One turn sends every row of this set to another row. A few are shown first. Where does it send the rows asked after them?
z_641: [ 20   8   6 -13  -2   0 -19   7   4 -11  -4  11  13  -4  24]
z_166: [  7   7  -5 -15  14  -5   1 -24   0   0   2   3  25 -15   7]
z_893: [ -5   3   9 -17  -5   2  -3 -15  26   8 -11  -9   9  13  14]
z_473: [-26  18 -11   0  -1 -13  14  -1  -3 -11   8  -6  -3   0  -2]
z_501: [-16  19  -5   3   0  -9  -3   8  -6 -18   5   8 -12  -8  23]
z_963: [ 20   7 -13 -14   3  -1  -4   4  -6  -5   9  -5  28  -6   7]
z_956: [-32  -3  -5  -7  -1  -3  -7   1  -6 -14  -2   8  -8 -10   0]
z_846: [ 18  18   2  -2   9  -9  -7 -20  11 -13  -3  13   7 -12  21]
z_705: [ 25 -16  -2  -8  10   7  -1  -1   7 -15  13  11   2  15  -1]
z_416: [-17  11 -18   9  -1  -9  -1   3  -4 -25   6   1 -14  -8  -1]
z_936: [  2  18  15  -7  -3   6 -16  -7  13  -5 -26  -7   4   2   3]
z_848: [ 19  -4 -12  11  -8   6  -7 -16  14 -21 -12  10  -6   0  -1]
z_533: [ 22 -19   0 -11  10   8  -2  -1   7 -13  11  12   3  14  -2]
z_891: [-12  -6  -2  20   4  -1 -17  11  -6 -20  -9   2  -9   4  10]
z_229: [12 -2  1 -1  5 17  3 -6 11 -3  0 -5  0 33 -3]
z_960: [-18 -12 -12  12   9   0  -6   8 -17 -11  -1  -9   7   2  -4]
z_653: [-15  10  -2  19   8 -26   1  -5  12 -19   2   3   0  13   2]
z_197: [-31  -5   7   1  10 -20   0  -8   6  -6  -2   5  11  11  -2]
z_500: [  6 -19   3 -19   0   9  -1  -9   9  -5 -12  -8  -3 -18   7]
z_284: [ 10  17 -10   0  -4  -5   8 -13  26  -3   1 -20   7  14   9]
z_361: [ 22  -3 -11   1  -2   3   6  -6  12 -18  -3 -15 -10 -16   5]
z_443: [ -4   0  -5   8   7 -18  19  11 -11 -10  13  -5   6   1  18]
z_383: [-26   8 -10 -10   4  -6   4   4 -17  -6   9   1   4 -10  11]
z_428: [11 -3  4 -2  5 18  0 -7 13 -3 -3 -3 -2 33 -1]
z_702: [-13  -8  13  -1   4 -14   7  12  -6  -6   1   8   0   1  29]
z_882: [ 15   7   2  -8  18   5 -12  -5  11  -5  14   5  14  26  13]
z_79: [ 14   5   1 -10  19   5 -11  -6   9  -3  15   3  17  26  11]
z_672: [  7  22  -5  -2   1   2   0  -9   5  -4 -12 -23  15   1 -11]
z_54: [  4 -19 -13  -8  -3  12  -2 -20   4  -5 -10   5  11  -3 -12]
z_256: [-30  14   6  -4  -5 -11   1   0   4 -12  -5   8 -12   0  11]

z_473 goes to z_416
z_54 goes to z_963
z_672 goes to z_361
And these:
z_705 goes to z_882
z_960 goes to z_443

One turn sends every row of this set to another row. A few are shown first. Where does it send the rows asked after them?
z_881: [ -9 -10  -1   7  -2  10  -3 -12  -4  -5  -2  -2  25 -14  10  17 -25   0
   0 -10 -11  26  -8  16   1   0   9  14  -1 -14  -3]
z_3: [ -5 -13  -1   1   0   8   8   3   7  -9  -8  15  -5   1  -9 -19   7  -2
  -4  -3  18   5 -12   4 -32  -9  -2  -9 -21 -16  12]
z_493: [ -9  -6   1   4   4  17  -6 -16  -9  -3  -8  -5  22 -11   9  21 -19  -8
   3  -9  -9  29  -2  13   5   4  10   7  -2 -12   0]
z_68: [-13  -6 -15   9  -1  22  -9  -1   4   4  -1  -8  13   1  -9   5  -5   8
  -9   1   3  31  -8 -21 -16 -15   3  13 -18   0 -15]
z_138: [-14  -3 -11   8   2   0  -3   8   3  -8  -1  -9  18  14 -12  35  -3  -6
  -1 -12   1 -34   2 -15 -16   0  18   2  -7 -10   0]
z_872: [ -5  -7 -18  12   6 -12   3   0   3   8  -4 -28  19 -15  11   6  -6  -3
  -4  13  -3   1  16   7   6  17  30 -10  -1   9   1]
z_502: [ -7  -3  13   4  -1   6  16   4   6 -18   3   4 -12   7 -11 -17  15   0
   4   4  14  14 -15  -2 -25 -11   8  -3 -11 -20  13]
z_250: [-11  -7  15   7  -9  15  13   2  14 -17   5 -10  11  22  10  -4 -17  -9
   0   3  19  -7   2 -18  -8  17  25  -2   4 -30  -5]
z_967: [-13 -11  21  16   9 -19   4  20  -1  -4  -9 -21   2   3  -8  -4   3  -4
   6   6  12  -2  23 -17 -12   3   3 -20   0  -8  -3]
z_632: [ -8  -8 -19  12  -1 -20   6   4   5   5   5 -27  20 -15  14   4  -9   2
  -6  12  -5  -2  10   7   4  11  30  -3   0   5  -5]
z_826: [ -9 -13  12   9   1 -30  10  24   4  -6  -8 -19   8   3  -4  -4  -5   3
   3   2  15  -3  21 -11 -23  -1   1 -15  -5 -13  -2]
z_198: [-12  -2  -1  -1  -4   7  -3 -13 -11  -8  -1  -6  20  -7  12  23 -19  -6
   4  -9 -10  30  -5  13   3  -2  11  11  -4 -18  -7]
z_903: [ -9  -5 -17  -4 -12   5  23   6  -7  -9   1   5   4  11 -19 -19 -19   8
  -1  -5  12  12   7  22  -6  -7   3  12  -3  -1  -4]
z_659: [-17  -6 -19  11  -5   2  25 -16   1  -8  -5  12 -17  11   5  10 -13  -5
   1   2   4  -2   6  -8  27  -5  25  -3  -7 -15  -1]
z_864: [ -9  -2 -20   5   0 -19   4   1  -3   4   1 -29  15 -10  16  10  -3  -6
  -3  13  -4   1  16   5   6  11  32  -9  -4   3  -7]
z_395: [ -7  -8 -15   8   5 -35  14   2   4  -4 -11   0  -1   0 -12  19  15  -4
  -1  17  -5  12  -5 -20 -10  -2  10 -13   4   4   0]
z_28: [-13 -13   8   9  -3  24   0  -1  10  -9  -4   0  12  18  11  -5 -18 -16
  -6   0  20 -17   5 -18  -5  19  17 -11  -3 -23 -11]
z_998: [ -9 -13 -18  17  -7  -3  36 -12  15  -9  -3  11  -7   6   1   5 -22   9
  -1   1   5   1   0  -2  18  -3  26   7  -2 -15  12]
z_769: [ -7  -3  -7   9   8   4   3   5   9  -8  -7 -15  22  14 -17  35  -2  -3
   4 -11   3 -26   4 -14 -18   7  21   1  -4  -8  16]
z_189: [-12  -5  -1  19   5   3   1   9  10  -9   4 -13  20  10 -17  31  -4   1
   1  -9  -2 -32  -4 -16 -13   3  22   8   3  -7   6]
z_172: [-13   6  -6  -5  -4  14  20  -1 -17 -11   0  -4  -8  19 -21 -13  -5  -4
   8   1  10  19  12  13   6  -3   9   5   1   0  -5]
z_358: [ -5 -16   3   4  -8  15  11   2  19 -11  -5  -2  21  18  10  -6 -26  -6
  -6  -3  24 -12   5 -11 -17  20  17  -6  -4 -28   1]
z_873: [ -6 -14 -15  15  10 -27   8   0   6   1 -16   5   1  -6 -15  15  13  -5
  -5  16  -6   8  -5 -19  -8   2   6 -15   5  11   1]
z_408: [ -8  -2 -18   0  -1  18  -3  -2   5   1  -5 -12  15   6  -8   9  -4   8
  -5   0   7  38  -3 -19 -22 -12   4  11 -21  -5  -7]
z_317: [ -8 -15 -24  13   2   8  25 -18  10  -1 -19  16  -7   5   1   7 -20  -2
  -2  -2   9  -2   9  -2  20   3  20  -7 -10  -9  14]
z_176: [ -9  -2  -8   9   3  24  -3  -3   6   1  -2 -15  12   4 -13   7  -1   9
  -3   4   3  40  -6 -22 -15 -10   7  13 -13  -1  -5]
z_631: [-13  -8  10   9   4  16   0   1  -2 -10  -2  14 -16   2 -10 -19  17 -10
  -1   3  12   3 -14  -5 -17 -11   2 -11 -15 -12   0]
z_326: [-11 -20  13  18   8 -20   0  22   3   1 -12 -12   8  -4  -6  -9  -6   0
  -3   1  13 -10  20 -12 -17   2  -4 -19  -4  -4  -6]
z_797: [ -6 -11   0  12   1   9 -11 -21  -4 -14  -4   8  13  -8   9  -6  -6   3
  -3   3  -6 -27 -26   4  -8   7   3  -7  -5  -6  -7]
z_236: [ -5 -15 -19  11   3 -36  13   4  10  -1 -12   5   5  -6 -12  15   8   2
  -7  14  -5   8  -8 -16 -15  -2   5 -10   3   7   0]
z_426: [  0   5  17   5   6  10   5 -26  -4 -25  -3 -14   7   5   3   2   7   1
  14  11  -4  -5 -20   0  -4  15  17  -7   4 -12  13]
z_93: [-11  -9 -11   7   2  23  10  -1 -11   0  -8   8   0   6 -24 -21 -13  -2
  -1  -3  11   8  10  17   6   0   0   3  -1  11  -4]
z_324: [  3   0  -9 -14  -8  -9   8 -20  -2 -24  -8  -4  17   6  13   4  -7   6
   5   0   3 -11 -18  10 -25   7   8  -7 -15 -21   8]

z_502 goes to z_3
z_903 goes to z_93
And these:
z_317 goes to z_659
z_395 goes to z_236
z_426 goes to z_324
z_176 goes to z_408
z_189 goes to z_769
z_358 goes to z_28
z_493 goes to z_198
z_864 goes to z_632
z_326 goes to z_967

